Here are some rows, each followed by its group. Rows of different groups can look alike.
[-68 -29 -20  45 -84 -31 -26 -12  58 119 -38  25  53  38 -22  35 -98  22
 -22  65  14  61  41  20  -9  20  26  -3  46  61  27 -50] A
[ 32  36  34 -26  -6  50  -3  -6  -4 -10  14  -2 -20 -16  20 -15 -24   8
  51  23  -3 -33 -15  36  -7  -3   7 -10  26  13 -23  11] B
[ 37  60   0 -20 -13 -28 -37 -27 -54 -12  64 -14 -25 -90  92 -22 -45  34
 -14  12  20 -47 -59  72  36  67  66  10 -27  53 -52  75] A
[-24  -2   2 -13 -12 -34  35  19 -16  20  16   4  10 -13   0   9   6  -3
 -15 -38  18   0  -9 -11   6  -9  16  15  -9   5  -1  -5] C
[  2  10   4 -18   1   9   7   5   8  -3  15  -4 -14 -13  20 -31   8  -8
   8  11  10  -5   8  10   8 -17  10   5 -14   4 -10  18] D
[ 23 -48 -97   4  38 -19   5 -14  -7  40  11 -55 -13  21  13  14  39  37
 -46 -12  -7  -7 -10 -23  29  44  17 -12 -18  44 -10 -18] A
[ 36   0 -41 -15  26  -6   8 -19 -11  27  15 -40 -26  -3   9  -5  15  52
 -21  18 -20  -9 -19  -2  17  43  17   1  -1  29 -20  -4] E
[ 34  -1 -36  -9  21  -7   6 -25 -11  24  17 -30 -24  -3  10  -5  10  46
 -26  16 -12  -9 -26  -4  19  30  26   2  -8  28 -20  -2] E
[ 30  -5 -34  -6  25 -13   5 -17 -10  26  15 -39 -18  -2  14  -2   9  48
 -36  10 -12 -10 -19  -9  18  45  28   0 -11  27 -17  -1] E
[  38   42   97  -70   18  127   15   25  -24 -101    5   19  -52   -2
    4  -21  -22  -26  127   -8  -48  -89  -12   55  -60  -89  -62  -24
   47  -36  -35   11] B
[ 35  30  58 -44  10  71  13  21 -20 -66  23   1 -49 -24  19 -31   0 -16
  71 -13 -19 -56 -13  36 -24 -56 -24   0  -9 -19 -24  35] B
[ 22   2 -36  -3  21 -11   5 -17  -2  17  15 -31 -14  -5  13  -8   6  40
 -19   6  -5 -12 -23  -6  19  34  26   3 -19  25 -15   3] E
[-75 -25  22  60 -12 -24 -23   8   0 -35 -88  88  85  66 -68  68  -9 -54
  12 -28 -12  70  31 -55 -43 -22 -97 -13  82 -75  74 -83] F
[ 26  36  27 -23  -4  36   0  -4  -2  -7  13  -6 -22 -11  21 -20 -21   5
  27  21   0 -29 -14  19   0  -5  11  -3  10  11 -30  18] G
[  4 -39  -6  25   6  31   4  14  23  13 -44   2   0  49 -32  19  48 -75
  -1  22  17  12  48   5   6 -43 -35 -36  34 -43   4  -2] H
[ 22  29  16 -15  -2  20   3  -2   3   0  18 -13 -19 -10  21 -23  -8   3
  19  17   2 -20  -7  19   6  -5  20   3  -8   8 -18  21] D
[-30 -10   8  10   0   8 -14   7   2 -20 -31  48  17  27 -20  13  -2 -40
  -2   4  14  29  29 -18 -13 -14 -48 -15  34 -31  26 -22] H
[ 22   0 -46  -2  18 -14   3 -21  -5  19  14 -29 -12  -4  18  -6   7  47
 -19   4  -5 -11 -23 -10  22  36  29   0 -16  21 -17   5] E
[ -65  -32   31   95  -14  -26  -22   12    2  -38 -117   88   85   93
  -88  101  -14  -61   17  -37  -18   99   34  -55  -56  -28  -99  -17
  120 -120   93  -90] F
[ 32   2 -36  -5  16 -10   6 -17  -4  20  16 -27 -14  -5  17  -8   7  41
 -18   3  -7 -10 -23  -6  18  35  28   3 -21  24 -17   3] E
[-71 -14  10  46  -5 -23 -19   1  -5 -31 -52  67  60  28 -44  45 -16 -19
  -4 -33  -4  37  12 -47 -33  -9 -70   0  52 -69  63 -72] F
[ 23  26  -7   4   0 -11 -10 -28 -10  17  19 -11 -12 -25  34 -12  -2  33
 -21  22  31 -13 -29   8  32  42  41  -6 -13  19 -28  35] B
[-60 -20 -15  37 -45 -37 -20 -14  74  99 -32  23  50  35 -18  22 -81  14
 -18  42  12  64  44   5  -8  13  23   3  30  46  28 -54] F
[ 21  26  16 -19  -3  28   2  -4   0  -3  13  -9 -19 -15  20 -19 -14   6
  30  20  -1 -22 -13  19   3  -4  15  -2   4  12 -20  17] C
[ 19  21 -12   5  -8  13  11 -10   0  -7  21 -27 -11 -29  18 -18  -9  30
  19 -16   8 -36 -28  27  14  -3  19  -1 -42  25 -18  35] H
[ 27  34  19 -18  -5  25   4  -4   3   3  16  -8 -20 -13  14 -17 -11  14
  28  22  -4 -21 -10  24   3   0  21  -2   7  15 -21  14] D
[-24  -3   1 -10 -15 -45  43  18 -12  19  20   4  10 -12   0  11   5  -2
  -9 -47  15   1  -7 -11   8 -13  17  17  -8   6  -1  -5] C
[-25 -27  28 -38   1 -26  -3  27   9 -10  16  -1   3 -20   6 -26  24 -31
 -49   0  -7  19  34 -16  -5   4   4  21 -48 -12  -2  21] D
[ 30  24  -3  -1   0  -7  -3 -23  -1  11  14 -14 -11 -21  25 -18   2  21
 -21  19  30  -9 -17   6  29  28  36   0 -22  18 -19  35] G
[-28 -22  38 -45   0 -19  -4  22   6 -13  20   3   4 -24   8 -23  30 -26
 -47  -2  -5  17  33 -16  -7   4   4  25 -51 -12  -1  20] D
[ -7 -11  16 -21   0 -13  -2  20  13  -3  20 -11  -3 -21   9 -39  23 -27
 -32   6  -2   8  32  -4   8  -4  12  22 -46  -4  -4  28] G
[ 22  28  17 -21  -4  18   5  -8   3   5  16 -15 -25 -13  15 -20 -20  16
  28  32  -6 -22 -10  30   3   2  15  -1  11  16 -25  14] D
[ 18  14 -14   9  -8   9   8 -11   4   3  14 -21 -11 -18  15 -16  -4  26
  15  -9  10 -26 -25  14  22   1  18  -6 -45  21 -15  41] H
[ 51  48  84 -65  10 127   3  18 -16 -76   7  15 -44  -1  17  -8 -36 -16
 127   9 -27 -93 -14  54 -50 -50 -45 -31  82 -19 -37   2] B
[ 14  18   1 -14   4  14   3  -3   7   2  19  -9 -18 -13  18 -26   7  -3
   3  17  13  -8  -2  10  10  -6  10  -1  -8   9 -19  15] D
[ 20  27  16 -17  -4  22   2  -4   2   0  13 -10 -20 -12  17 -27 -12   7
  24  19  -1 -25  -8  17   4  -3  18   0   4  12 -24  15] D
[-23 -35 -13 -16 -13 -47  -9  27  24  43  11 -17  14 -13   1 -33   8 -17
 -35  14  -2  33  61  -3  19  -1  33  27 -75  21  17  12] H
[ 13 -39 -13  25  13  26   5  12  22  12 -33  -5  -3  58 -35  19  54 -66
  -4  23  23  14  53   9  10 -47 -38 -44  33 -36   0   1] H
[ 12  20   2 -14   1  -2   1  -4   6   6  17 -12 -12 -17  23 -32   7   1
  -4  15  18  -3  -3   4  19  -1  23   8 -29   6 -16  23] G
[ 22  18  39 -37   8  43   7  10 -13 -49  20  -4 -38 -27  18 -33   2 -13
  39  -6  -7 -30 -16  27 -10 -40  -5   3 -18  -9 -20  31] B
[-34 -39 -12 -16 -13 -43 -12  25  38  39  14 -20  15 -15   0 -35   9 -24
 -40  15  -7  35  65  -3  14   2  29  30 -67  16  18  13] H
[ 35  43  41 -23  -6  41  -5  -7  -4  -9  14   0 -28 -12  25  -9 -35  11
  53  29  -5 -38 -21  49 -10  -1   6 -15  38  18 -38   8] B
[ 20  26  -1  -7  -7  16   8  -4 -10 -32  33 -18 -24 -31  27 -30  -4  25
  32 -26   3 -41 -33  33   3 -19  14   6 -52  18 -21  44] H
[ 18  17  -8   1 -12  11   9  -8  -2 -11  20 -23 -16 -34  18 -23  -6  25
  21 -13   6 -26 -26  26  12  -5  17   0 -53  20 -13  50] H
[ -8 -24  17 -28   1 -19  -5  26  16  -4  24 -13  -3 -22   5 -38  35 -31
 -34   5  -5  14  37  -7   3   1  11  18 -60  -5  -3  35] G
[-127   -8   61  127  -43  -72  -24   -3   -1  -66 -114  127  127   64
 -127  127  -67  -19   35  -84  -42  127   -3  -93  -92  -11 -109   25
  127 -108  127 -127] A
[ 24  25  26 -19  -9  43  -2  -8  -2   0  15  -5 -26 -17  16 -21 -31  22
  47  32  -7 -28 -15  40  -3   5  13  -9  29  23 -31  10] G
[ 23  11  27 -34   3  35   3   5 -12 -32  19  -6 -29 -18  18 -29   1  -9
  31   0  -1 -26 -10  23  -3 -26   2   5 -17  -6 -20  35] G
[-74 -12   5  36  -3 -22 -17   1  -5 -36 -43  72  55  22 -40  44 -14 -26
  -7 -27  -1  47  10 -49 -31  -8 -65  -1  63 -45  59 -54] F
[ 12  14   1 -16   3  -7  -3  -5   6   6  18 -10 -10 -20  27 -22   7   0
 -12  16  15  -1  -1   4  23   6  25   7 -33   8 -15  26] G
[-127  -14   63  117  -39  -62  -21   -1    2  -52  -85  127  127   62
 -127  113  -44  -31   22  -73  -28   99    6 -106  -81  -15 -107    9
   84 -105  127 -127] F
[-44 -11  14 -19   1 -14  -6   9  -6 -25   5  47  15  -8   6   4  -1 -15
 -34 -12  14  13  11 -27 -13   0 -30   7   3 -25  16  -9] H
[-21 -26 -26  25 -17  -1  -6   5  37  54 -23   0  21  33 -22   8   4 -29
 -15  35  18  35  47   7   4 -24  -2 -12  19   7  10 -15] H
[ 28  21   9  -8  -8 -10 -18  -8 -20   3  27 -19 -12 -25  41 -24 -19   5
   0  17   9 -25 -21  29  31  24  44   3 -18  20 -30  42] F
[ 31   6 -14 -12   7   3  14 -11   0  14  15 -28 -18  -4  12 -17   5  37
  -6  20  -5 -14 -14   1  20  20  27   2 -16  20 -17   9] H
[-41  -9  -6  31 -31 -18  -5  -4  36  47 -17  15  27  14  -6  -6 -22   1
 -27  18  24  44  28 -16   0 -13  17  12 -24   8  22  -8] E
[ 14 -41 -19  13  16  34   5  11  16  17 -33 -11  -4  58 -28  20  65 -55
  -7  18  22   7  46  13  13 -30 -34 -37  28 -29  -4   5] H
[ 25  23  11 -13  -9  -6 -12  -1 -10  13  16 -20 -23 -14  26 -27 -17   1
   5  15   4 -18  -7  29  20  15  44   5 -25  14 -20  31] E
[-113  -16   82  123  -47  -76  -21    2    3  -71 -127  127  127   87
 -127  127  -50  -39   49 -106  -38  107    7 -101  -95  -17 -117   16
  122 -127  127 -127] A
[-16 -41  26 -45   2 -23 -11  33  16  -8  28 -13   1 -17   3 -36  33 -43
 -50   3 -14  20  54 -15  -5   9   9  30 -67 -13  -1  33] G
[ 22  20  27 -21   3  27   2   8 -14 -28  22  -8 -26 -18  20 -30   3  -9
  23  -3   1 -26 -10  23  -1 -32   5   7 -23  -6 -19  34] C
[ 31   1 -28  -4  19  -8   6 -20  -4  24  14 -31 -16  -5  18  -8   7  41
 -16   5  -8  -9 -21  -5  22  34  28   2 -15  32 -11   4] E
[-18 -30 -24  25 -13   3  -3   6  38  44 -20  -2  13  36 -21   9  10 -33
 -15  38  18  27  44  11   4 -26  -4 -15  21   4   8 -14] H
[ 31  34  40 -22  -6  48  -5  -4  -5 -17  17  -1 -28 -11  21 -10 -28   7
  40  26  -4 -34 -13  37  -6  -5   5 -10  27  14 -26  14] B
[ 15  21  21 -17   2  21   3   4  -8 -24  17  -8 -24 -17  18 -23   3  -9
  18   2   3 -26 -11  22   2 -17   9   7 -23  -3 -15  33] D
[ 34 -18 -54 -10  32 -16   4 -18 -16  27  13 -36 -24   4  13   3  27  60
 -43  11 -14  -6 -23 -12  17  47  22  -3  -3  30 -17 -12] F
[  1 -31  -5  17   9  36   5  14  22   9 -39   4  -1  52 -39  16  53 -62
   0  25  21  17  64   7   4 -38 -38 -36  31 -39   3  -2] H
[ 26  32  25 -21  -6  34  -1  -4  -2  -6  16  -4 -17 -13  19 -19 -15   9
  34  22  -1 -23 -11  40  -2  -4  10  -3  16  13 -21  17] G
[ 24  21  23 -19   2  21   2   6 -12 -25  20  -7 -29 -22  20 -23   3  -7
  21   0   2 -26 -12  19   0 -23   6   7 -24  -5 -20  37] C
[ 19  22  12  -8  -7  -5 -11  -2 -13   5  24 -16 -17 -16  29 -22 -14   1
   6  18   6 -18 -10  30  23  17  36   5 -21  15 -24  22] E
[ 36  36  48 -23  -4  52  -5  -5  -5 -17  10   2 -28 -13  22 -10 -30  13
  52  29  -5 -50 -22  42 -12  -5  -1 -13  48  14 -31  10] B
[-18 -22 -13  30 -12   3  -4   5  37  55 -25  -2  16  24 -19   9  10 -35
 -14  26  16  39  42  10   4 -21  -4 -16  16   5   8 -13] H
[ 17  20  25 -17   2  20   3   5  -9 -15  20  -8 -29 -18  23 -32   4  -7
  15   1   4 -18 -11  16   2 -12  10   7 -29  -3 -15  30] D
[ 32   2 -20  -2  12  12   2  -9   4  10  13 -24 -16 -10  13 -11  25   2
 -11  15  20 -10  -3  13  21   7  12 -12  -5  11 -22  23] D
[-24 -20  27 -34   0 -14  -1  24   7  -7  18   1   1 -19   9 -32  20 -23
 -31  -1  -3  10  28 -11  -3   0   4  22 -39  -8  -3  16] D
[ 18  17  22 -22   0  29  -1   1  -5 -18  15  -7 -20 -13  19 -23  -8  -6
  33   9   1 -30 -10  24  -3 -14   5  -1  -3   2 -20  23] G
[ 26  24  28 -16   2  26   3   5 -10 -26  19  -9 -26 -16  21 -25   1  -6
  27   2   1 -32 -12  21   0 -19   7   4 -17  -4 -20  30] C
[ 26  42  41 -32  -5  60  -7  -7  -6 -14  15   1 -30 -14  22  -9 -30  16
  47  26  -7 -44 -21  35 -11  -2   3 -17  40  21 -36   7] B
[ 25   3 -38   0  14  -7   4 -17   2  15  13 -37 -11  -4  18 -10   3  38
 -15  -1   1 -13 -28  -6  25  24  30   2 -20  31 -16   9] H
[ -76 -110  -23  -34  -32  -93   -9   37   14   96   41  -15   60  -22
    4   33   -1  -10 -127  -34   -4   83   67  -24   -8   64   44   40
  -31   66   22  -32] G
[ 19 -36 -65   0  40 -21   5 -12  -9  31  12 -38 -17  17  14  11  28  33
 -47  -8 -10  -7 -10 -18  27  58  18  -9 -13  42  -9 -16] F
[ 20  20  20 -16   2  13   2   3  -5 -16  16  -8 -22 -17  16 -23   2  -9
  19   7   3 -19  -8  17   4 -17  12   4 -17  -2 -18  28] D
[-12 -21  20 -32   1 -24  -2  29  11  -4  21  -9  -2 -22   9 -38  21 -22
 -31   3  -4  18  30  -6   4  -2  13  25 -52  -5  -2  33] G
[ -3 -10   8 -24   2 -14  -2  14  14   0  21 -15  -6 -22  11 -36  24 -26
 -20  11   1  11  19  -2  11  -1  20  14 -48  -1  -6  30] G
[-71 -14 -17  51 -70 -39 -21 -13  50  90 -39  20  60  40 -20  28 -70  13
 -22  40  14  66  50   7  -6  11  24   2  31  57  31 -41] F
[-29 -27  33 -45   0 -29  -5  35  11  -9  20   0   3 -22   7 -30  34 -32
 -40  -2  -6  15  32 -17  -5   5   4  22 -36  -9  -2  31] D
[ 16  16  -3  -5   2  -8  -5 -16   1  14  20 -16 -10 -17  23 -23   2  15
 -17  20  20  -4 -13   5  27  13  39   3 -21  16 -19  37] G
[ 27  28  26 -35   2  33   9   7 -23 -55  35 -13 -38 -52  32 -34   4  -2
  36 -24  -1 -45 -28  39  -7 -25   5  12 -46   1 -24  47] D
[ 27  45  16 -19  -7  27   6  -8   2   9  15 -16 -30 -11  14 -23 -17  20
  28  35  -7 -15 -10  19   5   7  17  -1   6  18 -26  13] D
[ -95  -13   56  126  -39  -66  -16   -2    2  -53 -103  114  127   54
 -127  125  -51  -32   30  -83  -18  127    3  -90  -77  -12 -119   13
  107 -111  127 -122] F
Which 4 groups are nearest to each row below, nearest first, going by the distance to the centre of the group?
[-19   5  -7   6  -5   3   9 -10  18  -3   7  -1  -4  -3   9 -19  23  -1
 -26   2  18   8  -5 -15  -6 -19  -1   6 -42  -4  -7  21] >> H G D C
[ 27 -12 -58  -1  29 -14   1 -18  -8  25  14 -28 -17   2  27   2  18  44
 -40   2  -3 -10 -22 -13  25  46  28  -4 -15  39 -14   0] >> E G H D
[ 26  25  11  -8  -8  -9 -13  -3 -15   9  21 -21 -17 -18  33 -25 -15   1
   8  18   6 -19 -11  35  25  18  42   3 -15  16 -21  30] >> D G C E
Which 5 groups are nearest to each row below, nearest first, going by the distance to the centre of the group?
[ 27  36   3 -12 -12 -24 -33 -12 -42  10  44 -30 -21 -48  57 -21 -29  20
  -6  23  11 -27 -40  49  38  56  55   6 -16  35 -35  46] >> E G D C B
[-67 -20 -16  38 -70 -33 -32 -12  55 126 -41  24  71  33 -25  34 -90  15
 -18  54  13  56  50  11 -10  12  30   0  37  55  26 -52] >> A F H E G
[ 23  21  40 -31  11  43   9  12 -24 -56  23  -4 -44 -22  21 -35   3 -15
  32 -12  -8 -44 -12  19 -11 -28  -6   6 -29 -17 -19  31] >> B C D G H
Which 5 groups are nearest to each row below, nearest first, going by the average distance to the group's rows?
[-65  -9   4  19  -1 -14 -17   1  -6 -35 -30  66  31  19 -33  29  -8 -23
  -7 -17   5  34  14 -35 -22 -13 -44  -3  43 -33  46 -39] >> H C F D G
[ 26  34  20 -18  -7  24   5  -6   2   6  13 -11 -25 -13  14 -27 -13  10
  29  32  -5 -21  -7  20   3   1  16  -1   7  17 -22  11] >> D C G E B
[-32 -11 -11 -10 -15 -38  22  14  -6  32  21   4  14 -15   6   1  -1   0
 -24 -25  16  13   7 -11  10  -4  26  17 -15  17   4  -6] >> C E D G H
Which 4 groups are nearest to each row below, nearest first, going by the distance to the group's nearest row?
[ 29  -6 -46  -1  24 -15   0 -20  -7  26  13 -40 -17   2  25   1  14  40
 -35   3  -3 -16 -26  -8  26  52  30  -3 -16  30 -21   0] >> E F H A
Which 4 groups are nearest to each row below, nearest first, going by the average distance to the group's rows?
[ 27  39  21 -24  -8  43   3  -7   2   5  14  -9 -24 -12  13 -21 -15  20
  39  39  -9 -19 -13  29   0   6  12  -4  19  18 -27   9] >> D C B G
